Some points, each followed by its number:
Array([  9, -19, -13,  31, -21, -46, -36, -31, -27,  25, -13, -32,  45,  31,  29,  -7,  11, -28,  21,  23, -25, -27,
        51,  24, -14,  -7,  20,  -8, -32,   9, -18, -18, -24,   8, -19]) 0
Array([ 23,  24,  12,   6, -46,  10,  52,  22,  16,  17,  30,  28,  18,  38,  20,  48,  23,  25, -15, -40,  56,  32,
       -12, -30,  13,  15, -50,  40,  31,  -8,   7,  33,  38,   3, -30]) 1
Array([ -6,  31, -33,  37, -14,  47,  41, -11,   2,  20, -44, -72,  37, -62, -73,  36, -66, -23, -10,  56,  43, -27,
        -8,   7,  53, -12,  -4, -49,  40,  23,  -8,  14,  41,   9, -85]) 2
Array([-63,   1, -54,  -7, -23, -10,  11, -46,  61,  24,  25, -62,   7,  21, -34,   2,  41,   8,  29, -69,  -2,   2,
       -39, -68,  42, -44,  13, -28,   8, -10,  47, -30, -49, -27,  83]) 3
Array([ 35,  -7,  -5, -42,  23, -29,  36, -61,  48, -57,  21, -25,  40,  13,  62, -15, -55,  44,  -6, -23,  -4,  83,
        16, -16, -27,  28,  25, -25,  61,  23,  53, -16, -22, -61, -11]) 4
Array([ 24,   6, -16, -17,  39, -45, -18, -25,  20,  30,  40, -43,   8,  19,  29,  -8,  24, -10,  12, -39, -41,  41,
        16, -41, -25,  32,  24, -33,  19,   6,  18, -20, -20, -41,  -5]) 5
Array([  0,  39,   0, -71,  35,  -1,  14,  25, -10, -37,  19,  34,  41,  -9,  94, -15,   5,  21, -18, -69, -10,  18,
         5, -40, -61,  47,  22,  25,  39,  40,  28, -45, -23,   7,  16]) 6
Array([  6, -11,   3, -34, -22,  25,  35,  19,  50,  12,  25,  25,  15,  32, -30, -36,  23,  30,  20, -38,  17,  17,
       -14, -33,  -2, -10,  16,  10,  28, -10,   3, -17,  -2, -46,  43]) 7
Array([ -4,  40,   2, -35,  47,  31,  36,  28,  34, -36,  12,  20,   1,  -6,  77, -53,  -1,  33,   2, -38, -38,  49,
        12, -32, -21,  20,  18,   4,  26,  -2,  51, -23,   0,  25,   9]) 8
Array([ 13,  42, -14, -28, -13,  11,  28,  24,  14,  11,  35,  19,   3, -15,  19,  18,  31,   3,  65, -50, -29,  49,
       -20, -30, -16,  -5, -29,  16,  23, -17,   8,  43,  14,  29,   1]) 9
Array([  2,  45,  43,  65, -21,   4, -76,  23, -44,  59, -52,   3,  21, -27, -16,   7,  16, -85, -36,  37,  16, -34,
       -38,  23,  13, -12, -25,  15, -28, -18, -61,  36,  18, -16,  59]) 10
Array([-45, -26, -19,  28, -18, -68,  16, -23, -34,  -3, -29, -25,  52,  16,  35,  -4, -20, -20,   3,   3, -19, -11,
        76,  41, -29,  24,  32, -46, -41,   4, -25, -29, -27,  24, -14]) 11
Array([ -4,  31, -15, -42, -23,  30,  -8,  -2,  24,   8,  47,  74,   4, -40, -39,   1,  59,   3,  41, -42,   4,  36,
       -16,  -3, -16,  -6, -53,  10, -13,  -4,  45,   6,  20,  12, -17]) 12
Array([ 12, -27,  41,  32,   0,  14,  15,  29, -31,  16,  -6,  21,  26,  -8,   9,  19,   4,   3,  60,  10,  23,  49,
         0,  20, -11, -15, -20,   7, -21, -15, -24,  38,   9,  30,  58]) 13
Array([  1, -15,   1,  -1,  21,   1,  -6, -15,  17,  27,  39,  11,  17,  17, -52,  12,  16,  18, -26, -15,  16,  15,
       -24, -15,  51, -30, -35,  -8,  17,   8,  25, -18, -13, -44,  19]) 14
Array([ -61,   22,  -11,    8,   33,   54,   32,  -39,   45,   -2,  -17,  -35,  -31,  -19, -127,   36,  -19,   90,
        -74,   -6,   32,   39,  -51,  -47,    2,  -65,  -38,  -62,   58,  -11,  -50,    5,  -50,  -17,   15]) 15
Array([ -3, -21,  50, -54,  38,  39,  28,  21, -10, -41,  18,   9, -43, -21, 127,  38, -11,  -6, -67,  28, -53,  43,
         0,  27,  10,  44, -22,   8, -10, -11, -10,  31,  23,  14, -29]) 16
Array([  9, -44, -29,  71,  35,  45, -26,  22, -29, -28, -51,   8, -23,  21, 127,  17,  26, -13,  17,  -7, -64,  17,
       -57,  63, -31,  47,  -3,  -5, -13,   6,  -5, -38,   0,  12, -71]) 17
Array([ -6,   3,  -5,  -1, -33,   2,  72,  -5,  36,   7,  41,  57,   2,  18, -52, -49,  15,  68,  -4,  13,  12, -32,
       -45, -11,  15, -14,  30, -30,  57, -14,  19, -37,   6,  24,  15]) 18
Array([ -1,  39,  -8, -43,   9,   8, -10,  27,  28,  21,  35,  11,   3,  16,  27, -37,  22,  -3,   7, -46, -36,  46,
         1, -23, -21, -10,   7,  17,  21, -10,  18, -22,  -3,  21,   4]) 19
Array([  63,   34,   27,  -10,  -69,  -75,   45,    2,   39,    6,   15,   14,  -13,   37, -127,   39,   50,  -17,
        -30,  -24,   18,  -96,   20,  -24,  -16,    4,   -6,   30,   26,  -25,   -6,   35,   42,  -16,   77]) 20
Array([ -1,  28, -41,  43, -14,  71,  -4, -25,  32,  19,   3, -34,  13, -42, -58,   1, -11,   6, -32,  36,   6, -38,
        50, -67,  71, -37,  -3,  15,  18,  13, -21, -20, -18,  35, -56]) 21
Array([ 22, -22, -28,  44,  -6, -43, -70, -44, -40, -40, -66,  26,  -8,  45,  88,  10,  22, -93,  35,  28, -40,  19,
        41,  28, -47, -20,  53,  -4, -45,  14, -24,   9, -24,   6, -33]) 22
Array([-59,  36, -14,  16, -11,  -3, -21, -28, -15,  14, -17, -38,  36, -35, -25,   6, -46, -17,   5,  20,  25, -20,
       -29,  24,  55,   0,  19, -32, -29,  22, -20, -14, -27,   3,  54]) 23
Array([ -4,  19, -24, -45,  49, -27,   8, -29,   1, -18,  38,  20,  -7,  42, 115,   1,  24,   4,  14, -46, -11,  44,
        22, -53, -59,  17,  17,  -1,  14,  25,  72,  -7,  -6, -42,  -3]) 24
Array([  34,    1,   33,  -57,  -17,   45,  -68, -102,   -6,    4,    1,   26,  -25,  -44, -127,   19,  -16,   38,
         13,   50,    0,   -8,   10,   39,   52,  -24,    0,  -34,  -21,  -38,  102,   -7,  -10,   -9,  -17]) 25
Array([ -7,  15,   8, -35, -43,  -2,  26,  24,   6,  17, -10,   2, -27, -70, -85, -58, -34,  26,   7,  22,  42,  -2,
        -1,  36,  -9,   6,   2,   5,  -5,  21,   0,  -1, -22,   7,  -5]) 26
Array([-62, -24, -23, -19,  13,  14,  37, -31,  19,  18,  -1, -35, -20, -22,  -2,  -7, -25,  30,  26,  -5,  26,  -4,
        36, -30,  76,  20,  21, -45,  53,  19,  19, -39,  18, -23, -13]) 27
Array([ 31,  -9, -12, -34, -11, -15,  26, -24,   2,  -1,  -1, -10,  14,  43, -64,   1,   2,  26,   5, -35,  -4, -15,
         8,  -2,  51, -23, -24, -31,  70,  49,  40, -54,  -7, -38, -11]) 28
Array([-56,   8, -18,  32, -12, -62,  10, -20, -30,  34,  -8, -24,  49, -40, -20,   6, -39,  22,  10,  19,  35,   6,
        56,  18,  64,  -3,  26, -20, -25,  16, -26,  -8,  -5,   8,  35]) 29
Array([  13,   30,  -73,   16,  -44,  -18,  -28,   22,   -5,    8,   41,   24,  -16,   42, -111,   21,   20,    6,
         21,  -12,   12,   -7,    3,  -40,   -1,  -34,  -40,   75,   13,  -82,   19,   21,   59,   52,    8]) 30
Array([  7, -31,  -3,  34,  56,  33, -11, -27, -17, -34,  14,   2, -78,  -7,  48, -66,  17, -22, -23,  30, -28,  -2,
       -27,  20, -26,   2,  42,  -2, -39, -29, -13, -27,   0, -31, -11]) 31
Array([ 10, -23,  -6,  13, -41,  20, -20,  25,   9,  29,  47,  22,  10,  19, -47, -57,  31, -36,  12,  -6,  20,  -6,
       -18, -35, -11, -23,  20,  21,  19,  -7,  19, -25,   9,  37,  17]) 32
Array([ 78, -17,  34, -53, -40, -10,  28, -14,  -3,   7,  13,  25, -42, -67, -83, -78, -41,  90,  39,   7,  61, -26,
       -17,  53,   2,  15,  16,   9, -67,  10, -26, -13, -10, -18,   8]) 33
Array([ -7, -29,  25,  38, -16,  16, -18,  22, -23,  -1, -40,  15,  11, -18,  38,  24,  23, -40, -30,  24,  22,  -8,
       -20,   6, -41, -10,  -8,  16, -34, -15, -23,  40,  -2,  -8,  55]) 34
Array([-66, -20, -29, -39,   1, -23,   2, -47,  30, -18,  49, -61,   5,  25, -82,   2,  60, -24, -62, -18,  19, -30,
        43, -26,  27, -17, -31, -35,  35,  42,  19, -36,  10, -64, -35]) 35
New points follow, each followed by the numbers of its two nearest points above, looking only along the 7 directions in which the numbered points spread most, nearest first.
Array([-12, -21,  16,  16,  35,  24, -15,  31, -15,  39, -10,  15, -38,  -1,  46,  20,   8,  -5, -13,  19, -29, -14,
       -15,  17, -19,   7, -34,  10, -26,  -6, -21, -16,  -2, -18, -16]) 34 31
Array([  15,   12, -127,   42,  -63,   27,  -48,    8,   12,  -34,   18,   50,  -31,   20,  -90,  -17,    5,  -23,
         55,  -22,   33,    6,  -27,  -99,   16,  -39,  -12,   11,   59,  -50,   -6,   37,   61,  -25,   35]) 30 32
Array([ -4,  -6,  25,  36,  26,   6, -48,  12, -33,  15, -60,  39, -31, -24,  48,  32,   9, -47, -12,  24, -31, -16,
       -30,  24, -32,  27, -16,  35, -39, -15, -35, -11,  -3, -19, -11]) 34 31
Array([-15,  35,  27,  36, -23,   7, -36,  16, -20,  22, -33,  44, -36, -19,   8, -10,  20, -26,   0,  18,  45,  -9,
       -23,  34,  -3, -47,  19,   5, -23,  -7,   0, -23, -22, -23, -22]) 34 13
Array([ 62,  47,  71,   6, -55, -75, -20,  -4, -22,   5, -36,   8,  10,  29,  27, -45, -10,  -1, -38,  23,  44, -40,
        70, -19,  22,  -8,   6, -14, -11, -17, -34, -16,  25,  12,  68]) 13 29
Array([ 40, -22,  -8,  19,  41, -53, -26, -25, -18,   8, -23, -28,  36,  16,   6,  -8,  17, -12,   8,  22, -37, -28,
        44,  15, -19,  13,  21,  -7, -23,  11, -21, -19, -19,   9, -21]) 0 11
Array([ 12,  51, -10,  33,  11,  35, -29, -35,  15,  21, -10,  22,  17, -38, -94,  32,  11, -18, -33,  21,  34, -37,
        18, -26,  43, -29, -18, -13,  22,  15, -22, -13,  -5,   1, -24]) 21 14
Array([ 77, -21,  42,  18,  33,  11, -85,  16, -40, -17, -28,  27, -30,  58, -88,  53,  41, -20, -41,  23,  -8, -56,
        21,  51, -71,  45,  18,  -6,   9,  29,  19, -10,   0, -23,   6]) 32 0
Array([  7, -30,  45,  34,  31,  24, -32,  21, -26,  25, -43,   2, -30,  11,  28,   6,  13, -33, -35,  31, -25, -34,
       -17,  17,  -2,  54, -28,  29, -31, -27, -58,  29,  35, -21, -31]) 34 13
Array([  8, -14,  38,  27, -25,  16,  24,  34, -60,  25, -10,  17, -30, -40, -12,   9,   9,  -8, -47,  20,  20,   0,
       -11,  25,   0,   9, -36,  31, -10, -23,  31,  40,  11, -15, -17]) 13 34
Array([-63, -17, -27,  14, -26,  17, -10, -25, -54,  35,  32, -42,   4,  28, -38,  16,  37, -23,  20,  -4,  16,   0,
        30, -97,  66,  -7,  23, -15,  21,  23,  16, -19, -50, -46, -10]) 35 14
Array([ 20,  37,   5,  35,  12,  15, -24, -20,  18,  12, -27,  -2, -38, -55, -37,  -9,  21, -40,  37,  24,  21, -19,
        27, -31,  11, -49,  26,  12, -23,  15, -34, -30,  16,   7, -17]) 32 14
Array([  3, -24,  32,  28,  32,  30,  11,  19, -16, -33,  -7,  19, -35, -11,  72,   8,   2,   1, -28,  26, -31,  -9,
       -26,  19,  -8,  81, -42,  17, -30, -37, -60,  29,  60, -21, -40]) 16 17
Array([ 24, -19, -24,  30,  38, -38, -20, -25, -20, -49, -20, -47,  40,  28,  57, -34, -56, -22,  11,  15, -31, -28,
        45,  21, -16,  24,  44, -35, -24,  12, -25, -13, -22,   3, -26]) 11 0
Array([  0, -60,  17,  50,  32,  16, -34,  46, -29,  15, -43,  27, -29,  32,   0,  40,  51, -27, -41,  15, -26, -34,
       -45,  25, -42,   2, -14,  14,  -6,   6, -22,  46,  13, -55,  -8]) 34 13
Array([-30,  15,  -9, -33,  -6,  52,  69,  60,  17,  -6,  -1, -51, -11, -26, 127, -42, -24,  41,  21, -17, -24, -23,
       -37,  47,  24, -50, -25, -22, -78, -58,  13, -22, -43,  77,  39]) 13 16
Array([  67,   -2,  -40,   49,  -20,  -79, -114,  -40,  -95,   39,  -44,  -93,   38,   23,   13,  -30,  -66,  -46,
         14,  -27,  -41,  -51,   24,    2,  -31,   32,   44,  -26,  -44,   24,  -10,  -24,  -40,  -53,   -1]) 0 11
Array([ -3,  49,  38,  11, -30,   6,   4,  51, -55,  44,  22,  -5, -28,   7,   9,  36,   4,   4, -49,  51,   7, -15,
       -58,  37,  -8,  12, -51,  42, -27, -43,  27,  44,  70, -15, -31]) 13 34
Array([ 25,  22,  14,  10,  21,  12, -32,  61,   9, -30, -22,  26,  33, -17,  44, -22, -23,  21, -64,  44,  12,  -5,
       -11,  42, -60,  -3,  26, -34,  46, -27, -25,  75,  15, -32,  -5]) 13 34
Array([  -6,  -36,   67,  -46,  -12,   -2,   -3,   62,  -83,    2,   19,   46,  -64,  -84, -127,  -11,  -17,   15,
         34,   22,   26,  -78,  -52,    6,  -42,  -39,  -43,   -9,    6,   18,  -75,   57,   35,  107,  -16]) 26 13
Array([-88,  -5, -13,   9, -28, -22,  14, -17,  39, -72,  12, -51,  57,  58,  44,  35, -23,  -5,  15,  -7,  72,  -8,
         2, -19,  16, -22, -50,  -4,  -7,  67,  -1,  -3,   5, -11,  58]) 29 27
Array([ 15, -57,  12, -28,   9,  39,  15, -22,  59,   4,  10,   1,  20, -15, -66,  27,  22,   0, -51,   0,  18,  34,
       -46, -36,  18, -49, -41,  -6,  26,   9,   6,   2,  14, -29,  22]) 14 18
